The same turns and mirrors carry the whole set onto itself and the rows of a family onto each other. Which other rows belong to the same family as each row named below? List them in the order they appear above.
These 32 rows form 8 families of 4 rows each.
zado: [-21 -11   9 -23  17   9  42   0   7  30   7 -15  25  19  25  44  -2  -3
  12  10 -16 -10  14 -13  20   2  45  -6   0  -3   6  31  23 -15  28 -19
 -25  27]
meke: [ 28 -50 -19   0 -28 -51  -4  -1  17 -16 -11  30 -10 -14 -25  -6  26  -1
  12 -22  17  42  12  -4  24  17  -2  -6  32  13  37 -13 -18   8  -6  -4
 -12 -12]
zabek: [ 20 -29  13 -10  -1 -19 -27  20  49  18   6  27  11  13 -10 -46 -17  18
  50 -17   0   4  34   5  23  35  12  -5   2 -22  -9 -24  25   5 -42  18
  -2  -9]
nizis: [ 16 -37   2  -5  12 -29 -36  12  60   7  -6  20  17  32  16 -31   3   8
  55 -22  -4   8   0  34  10  49  12  -7  -7 -26 -12 -13  18   5 -31  22
 -17  -2]
duna: [-31  -3  20 -29  25 -20  27 -19 -16  20   8  -4  16  25  24  46   8  -1
   0   2  -5  -7  22 -14  21  -3  45   8  -7   3   6  27 -11   2  44 -18
 -24   6]
Rotu: [-43  20  15  18   8  26  10   4  21 -22  -2  26   8   8   8  -1   6   1
  11  28  23  21  -1  -8   7   8  22  27 -30   0  20  24  16   5  51  30
  20  -7]
Loz: [-27  -8   7 -29  20   0   2 -15   3  36   6 -19  34  21  21  40  -7  -5
  10   3 -18 -11  29  -4  14  19  38  10   5  12   1  48  10   6  18 -30
 -26  23]
pemu: [-51  14  34   7  20   5  -3  34  24 -13  -1  35  11  24 -12   4   6 -11
  -3  21 -13   3   5  33  24  11  12  25 -23   5   2  12  30  19  60   8
  15  -2]
mar: [-36  19  34 -11   8   5  10  26  16 -18 -15  29  21   5 -13 -14   6  -3
   5  10 -17   3   4   7  16 -29   6  20 -29 -12  17  19  13  -2  64  25
  27  -3]
Pabi: [ 41 -43 -17   8 -27 -42  -1   3  12 -11 -21  18  -1 -16 -15  -5  17  -2
  12 -10  14  38   1  10  13  31 -13  -8  34  16  30   3 -20  -8 -28   4
 -24  -8]
sus: [ 26 -43 -11 -11  -2 -64   0  11  34   2 -26  19  17 -26 -27 -23  49  11
  11 -29 -13  25  12  11  20  10   5 -17  39  12  26  -2   4   0  -5 -16
 -22 -25]
lol: [-22  26  30  11   1   9  25   9  24 -11 -10  14  39   7 -36   6   7   1
 -14  12  -9  20  -7   7  10 -19  12  19 -32  -7  19  11   3   3  59  14
  24 -12]
vuf: [-36 -16  15  -9  20   5  31 -24   2  17  21 -18  -1  33  13  46   0  -1
   7  13 -12  -1   1  -7   8   3  35   4   8  -1  24  42   0   3  41 -20
 -21   7]
danol: [ 27 -33  13 -22   1 -33 -32  28  38  13   2  20  25  32  -2 -41 -18   3
  43  -6   0   3  17  23  13  32  22 -16   4 -31 -15 -11  26  15 -41  20
 -17  -1]
Luda: [-44  12  18   6   1   8  17  19  31 -18 -10  24  33  17 -10 -14  23 -11
  -1  30 -20  19 -13  15  -3 -14  34  11 -32 -17  -7  18   6  17  63   4
  21  15]
Buzan: [ 27 -37   0 -14   9 -30 -28  15  40  18   7  47  18  27  28 -37  -3  16
  35 -16  15  -1  13  16   5  45  33  -6  10 -13 -19 -10  26  10 -34  18
 -26  -1]
foduf: [ 18 -45  12  13  -4 -33 -25   1  50  -4  -9  17  36  10  11 -44 -16  11
  36 -23 -12  -9  -3   9   9  17   9   3   6 -43  -8 -21   9  -3 -28  40
  -7  -5]
niru: [-41  19  17   9   1  12  20   5  31 -14 -11  36  17   5 -18 -13  23  -5
  -4  10 -22  13   0   3  11  -6  15  24 -41  -8   1   4   1  -3  63   8
  31   8]
Med: [  9 -46 -10   0 -13 -58  28 -14   9   0   0   9  14  -9 -15 -27  32   2
  20 -12  14  41  32 -14  10  17  -1 -15  41   2  27 -10 -11 -21 -26   9
 -27 -18]
vod: [ 18 -35  -1 -11  -7 -40 -32  15  37  11   3  30  39  16  -7 -45   1  28
  30 -20 -11   8  22  30  16  43  26   8  -1 -14  -9 -11  27  -3 -42  32
  -5 -10]
Dos: [ 15 -43 -11   8 -21 -56 -16  12   8 -20  -4  26  17 -26  -3  -9  18  12
  30 -13  14  37   6  -8  33  15   2 -14  42  28  24 -10 -13 -12 -27   3
 -25  -6]
vamez: [-35  23  11  11   1   3  12  26  30 -23  -8  27  29   4 -16  -7  10 -14
   0  17   9  21  -5  26  11 -11   5  22 -19   9   3  10   4  -5  65  -6
  40 -13]
bepe: [ 26 -42  20   2  22 -29 -23  16  40   6  10  30  47  13  -2 -19  -2  25
  50 -33   8  13   2  37  14   4  25  -5  24 -32 -10  -8  17  13 -41  -1
  -8 -11]
gegis: [ 17 -29  -5   6 -20 -52  -8  -1  14 -21 -11  22   1  -4 -15 -26  36  18
  11  -9  24  37  24 -15  24  20  -5  -6  32  13  36  -4 -22   7 -26 -29
 -21 -25]
tis: [-28   1  21 -17  17  -7  32 -14 -18  21   6 -12  22  25  29  42  -7  -1
  11  22 -15  -7  13  -5  13   9  38  -4  -3   1  -2  37 -14  -6  17 -20
 -31  18]
savi: [-32 -17   2 -26  10  -5  38 -25 -10  23   4 -19  16   1  20  48  -3   6
   4  20  -9   5  16   9   0   1  54  -5  -6   2   8  36   9   5  17 -13
 -16  29]
Disu: [ 17 -48   0   6 -22 -50  11  13  16 -28 -16  16 -10 -28 -22 -23  40  12
   3   1  13  40   1  -9   5  10   0  -6  20   8  35 -21 -19  -7  -5   5
 -27 -25]
vepog: [-36  23  33  -2  15   8  22   5  38  -7 -10  16  17  22  -7 -20  16 -13
 -21  24   2  -2  -9  10   1 -17  10   9 -34  -7   4  11  25  11  57   3
  15   6]
viga: [ 22 -34  -7  10 -24 -51 -24  11  18 -19   0  20  -6  -9 -24 -29  30  14
  16 -16   5  48   3  -9   8  19   6 -14  27  31  25  -5 -31   6  -6   0
 -17 -32]
Gufe: [-33  -3  10 -29  -1   2  13  -2   5  18  -4 -37   2  23  38  20   0  16
  -5  24  -8  -4  19 -13  -6  14  31   5 -29  22  15  40   4 -12  27  -2
 -28  10]
suf: [-27  -9   6 -31   6 -10  10 -13  -4  20  16 -19   4  20   7  38  14   0
  -5  29   2   1  -8   2  23   1  38  15  -7  30   8  44  -2   6  18 -40
  -6  33]
Zer: [ 22 -43  23  -6  15 -26 -16   4  39  26   3  18  16  33  18 -30   0  23
  48 -16  -2   1  12   6  16  26  34  -1   2 -34 -11  -1  24  17 -44  45
 -17   2]

The rest of the family of Zer: Loz, vamez, Disu
The rest of the family of danol: meke, niru, tis
The rest of the family of savi: nizis, mar, gegis
The rest of the family of Pabi: zabek, duna, Luda

